Here are some points:
[-4.86 -1.99 -1.52 -0.9   1.01 -0.35 -0.08 -0.09 -1.18  0.03 -1.77  1.55
  1.22  0.91  2.98  0.13]
[-1.31  1.98  0.15  0.56  1.06 -1.85 -0.11  0.48  1.13  0.13 -1.41  1.96
 -1.37  0.33  0.95 -1.88]
[ 1.57  1.64  0.71  0.11 -1.43  0.49 -0.83 -0.11 -0.33  1.2  -0.19  0.86
  0.67  0.01 -0.08 -0.16]
[-1.86  0.34  0.1  -1.32  0.11  0.39  1.53 -0.31  0.34  2.09  1.13  1.71
 -0.33 -0.48  0.69 -1.98]
[-2.85 -1.29 -0.13 -1.9   0.49  1.21  0.98 -0.74 -0.74  0.94  0.91  1.74
  0.56 -0.12  0.7  -1.08]
[ 4.42  2.47 -0.36 -0.51 -0.49  0.4   0.54  0.58  1.94  3.    2.62  1.92
  0.23 -0.84 -2.37 -1.13]
[-6.14 -0.46 -0.74 -1.1   2.27 -0.13  1.09 -1.36 -0.03 -1.35  0.06  1.37
 -0.39  2.17  1.59 -0.35]
[-1.42  2.93 -0.54 -0.51  0.75 -0.78  0.13 -0.46  1.44  1.54  0.27  2.68
 -1.2   0.97  0.7  -2.47]
[ 0.07  1.    0.59 -0.34 -0.07  0.03  0.01 -0.87 -0.26 -0.01  0.23  0.11
 -0.2   0.13  0.87 -1.07]
[ 1.65  2.21  0.93  0.64 -2.06  1.2  -0.4  -0.18 -1.55  2.22 -0.56  1.21
  0.51 -0.22 -0.13  0.03]
[ 1.63  1.8   0.69  0.05 -1.49  0.5  -0.83 -0.11 -0.33  1.42 -0.24  1.05
  0.74  0.02 -0.08 -0.21]
[ 1.82  0.43  0.82  0.78  0.   -0.13 -1.06  0.2   0.1  -0.44 -0.36 -1.06
 -0.5  -0.31 -0.63  0.4 ]
[ 1.19 -0.66  1.22  0.79 -0.39 -0.16 -0.42 -0.52 -0.66 -0.99 -0.27 -1.93
 -0.57 -0.21 -0.49  0.44]
[ 0.57  1.22 -0.85  0.36 -0.69  0.14  0.52 -0.38  0.23  1.64  1.3   1.14
  0.74 -0.62 -0.15 -0.19]
Then 12 other points, each followed by its number:
[ 2.3   0.73  0.73  0.9  -0.12 -0.16 -1.11  0.31  0.34 -0.31 -0.22 -1.13
 -0.64 -0.34 -0.96  0.49] 0
[ 2.76  1.89 -0.36  2.17 -2.65  0.09 -1.41 -0.23 -0.41  2.37  0.34 -0.34
  0.65 -0.41 -0.72  0.68] 1
[-0.85 -3.45  0.21  0.08  0.05  0.44  0.8  -0.1  -1.41 -2.25 -0.68 -1.52
  0.89 -0.31  0.39  1.48] 2
[ 4.43  4.23 -0.2   1.34 -3.1  -0.62 -0.27 -0.48  0.85  3.41  1.08  1.48
  1.92  0.34 -1.23  0.75] 3
[ 1.3   1.92  0.35 -0.05 -1.4   0.72 -0.16  0.74 -0.42  1.3   0.14  1.03
 -0.11 -0.32 -0.14 -0.91] 4
[-2.72 -1.19 -0.09 -1.83  0.41  1.15  0.98 -0.78 -0.68  0.9   0.95  1.57
  0.51 -0.12  0.65 -1.06] 5
[-2.56  0.37  0.59 -1.32  1.    0.33  1.61 -0.82 -1.    0.74  0.02  1.99
  1.26 -0.33  1.86 -2.66] 6
[-0.64  1.09  0.73 -0.3  -0.03  0.28 -0.22 -0.62 -0.34  0.14  0.06  0.39
 -0.31  0.45  0.77 -0.47] 7
[ 1.11 -1.23  0.6   0.79 -0.28 -0.12 -0.86 -0.41 -0.8  -1.35 -0.42 -2.27
  0.13 -0.26 -0.15  0.57] 8
[-2.64  2.9   0.17 -0.5   1.51 -2.21  0.13  0.22  2.64  0.73 -0.05  2.9
 -0.81  1.17  1.01 -1.93] 9
[ 2.08  1.54 -0.31 -0.39 -0.44  0.4   1.47 -0.01  1.2   1.75  2.48  0.56
 -0.47 -1.1  -1.55 -2.1 ] 10
[ 1.34 -1.14  0.74  0.79 -0.4  -0.07 -0.89 -0.34 -0.86 -1.31 -0.45 -2.31
  0.13 -0.26 -0.24  0.53] 11
Which two of these numbered points are nearest to each point below, looking only along the 6 directions in which the first points spread most? Their numbers follow each, nearest first.
[-0.71  5.   -0.46 -0.28  0.58 -2.23 -0.07  1.01  3.01  2.33 -0.24  4.31
 -1.11  1.01  0.07 -2.25] > 9 4
[ 1.42  2.08  0.31 -0.02 -1.45  0.69 -0.11  0.76 -0.31  1.45  0.12  1.17
 -0.1  -0.3  -0.21 -0.93] > 4 1
[ 3.86  1.79  0.06  0.73 -0.59 -0.91 -2.1   1.09  1.49  0.33 -0.27 -1.25
 -1.07 -0.02 -0.9   0.82] > 0 1
[-2.24 -5.02 -1.97 -0.25  0.17  0.88  1.17  0.41 -1.41 -1.47 -0.6  -0.92
  2.74 -0.11  0.92  2.53] > 2 8
[ 2.37  1.96 -0.39 -0.36 -0.49  0.31  1.55 -0.11  1.33  2.07  2.65  0.69
 -0.47 -1.16 -1.64 -2.31] > 10 4
[ 3.24  1.97 -0.15  2.29 -2.81  0.07 -1.46 -0.28 -0.39  2.32  0.33 -0.65
  0.63 -0.49 -0.85  0.75] > 1 3
[ 2.02 -0.94  0.38  0.75 -0.8  -0.32 -0.96  0.53 -0.52 -1.86 -0.64 -2.26
 -0.67  0.07 -0.54  1.77] > 11 8
[-1.17  3.6  -0.21 -0.77  0.5  -1.51  0.55 -0.07  1.75  1.64  0.62  3.27
 -0.52  0.46  0.64 -2.14] > 9 7
[-2.08 -3.99 -0.43 -1.19  0.55  2.41  0.    1.69 -0.85 -1.8  -0.44 -0.27
  0.72 -0.9   0.38  0.72] > 2 5
[ 3.79  2.09 -0.44 -0.59 -0.34  0.4   0.65  0.47  1.88  2.79  2.61  1.88
  0.24 -0.84 -2.2  -1.11] > 10 3
[ 1.4  -1.04  0.68  0.88 -0.53 -0.07 -0.82 -0.45 -0.86 -1.22 -0.42 -2.32
  0.19 -0.24 -0.27  0.54] > 11 8
[-0.39  0.18  0.86 -0.3  -0.03 -0.38 -0.32 -0.61 -0.56 -0.98 -0.13 -0.07
 -0.52  0.34  0.29  0.02] > 7 8
[-0.13  3.55 -0.11 -0.35  0.84 -1.75  0.71  0.03  2.33  1.71  0.46  2.85
 -1.5   0.47 -0.48 -1.57] > 9 10
[-0.67 -5.06  0.64 -1.21  0.41  1.76  1.43  1.75 -1.05 -3.85  0.1  -3.61
  1.77  0.01 -0.27  2.06] > 2 8
[-0.41  0.22  0.94 -0.31 -0.06 -0.43 -0.32 -0.67 -0.58 -1.1  -0.14 -0.14
 -0.48  0.44  0.3   0.07] > 7 8
[ 0.11  1.56  0.09 -1.2   0.85  0.13  1.8   0.01  1.23  1.1   1.49  1.21
 -0.2  -0.7  -0.17 -1.68] > 10 7
[-0.71 -0.76 -1.04 -0.75  0.45 -0.06  0.1   0.41 -0.03  0.36 -0.03  0.29
 -0.95 -0.57 -0.1   0.1 ] > 7 5
[-2.91  0.38  0.63 -1.44  1.11  0.38  1.79 -0.91 -1.1   0.87  0.06  2.26
  1.39 -0.35  2.04 -2.94] > 6 5
[-0.33  3.31 -0.09 -0.47  0.79 -1.53  0.74  0.02  2.08  1.68  0.43  2.81
 -1.37  0.47 -0.35 -1.58] > 9 4
[-0.53 -0.32 -1.05 -0.63  0.37 -0.28  0.    0.17  0.04  0.68  0.06  0.48
 -1.18 -0.7  -0.13 -0.15] > 7 4
[-2.1  -2.13  0.11 -1.34  0.69  1.36  0.21 -0.69 -0.9  -0.13  0.62  0.96
  0.14 -0.38  0.66 -0.43] > 5 6
[ 1.26  6.07 -0.21  0.47  0.76 -2.49  0.32  0.76  3.03  2.    0.68  2.68
 -0.81  0.98 -0.52 -1.69] > 9 10
[ 1.32  1.67  0.47  0.   -1.39  0.82 -0.11  0.7  -0.55  1.15  0.04  0.77
 -0.04 -0.33 -0.19 -0.76] > 4 7
[ 5.2   1.27 -0.16  1.8  -2.45  0.28 -1.98  0.3   0.06  1.83 -0.64 -1.67
  1.16 -0.89 -1.33  1.97] > 1 0
[ 1.11  1.73  0.36 -0.18 -1.38  0.83 -0.04  0.72 -0.46  1.33  0.17  1.02
 -0.06 -0.39 -0.1  -0.97] > 4 7
[-0.77 -5.22 -1.55  0.15 -0.12  2.92  0.24  1.53 -1.7  -0.91 -0.07 -1.75
  1.91 -0.02 -0.31  3.39] > 2 8
[-1.68  0.5   0.13 -1.18 -0.08  0.35  1.43 -0.4   0.29  2.08  1.09  1.62
 -0.21 -0.39  0.62 -1.77] > 6 5
[ 0.17  0.24 -0.81 -1.22  0.06 -0.03  1.12 -0.17  1.55  2.23  1.57  1.68
  0.68 -0.95 -0.12 -1.4 ] > 10 4
[-1.   -0.62  0.76  0.71  1.6  -0.36 -0.04 -0.15 -0.87 -1.04 -1.47 -0.51
 -1.45 -0.86  0.27 -1.16] > 7 8
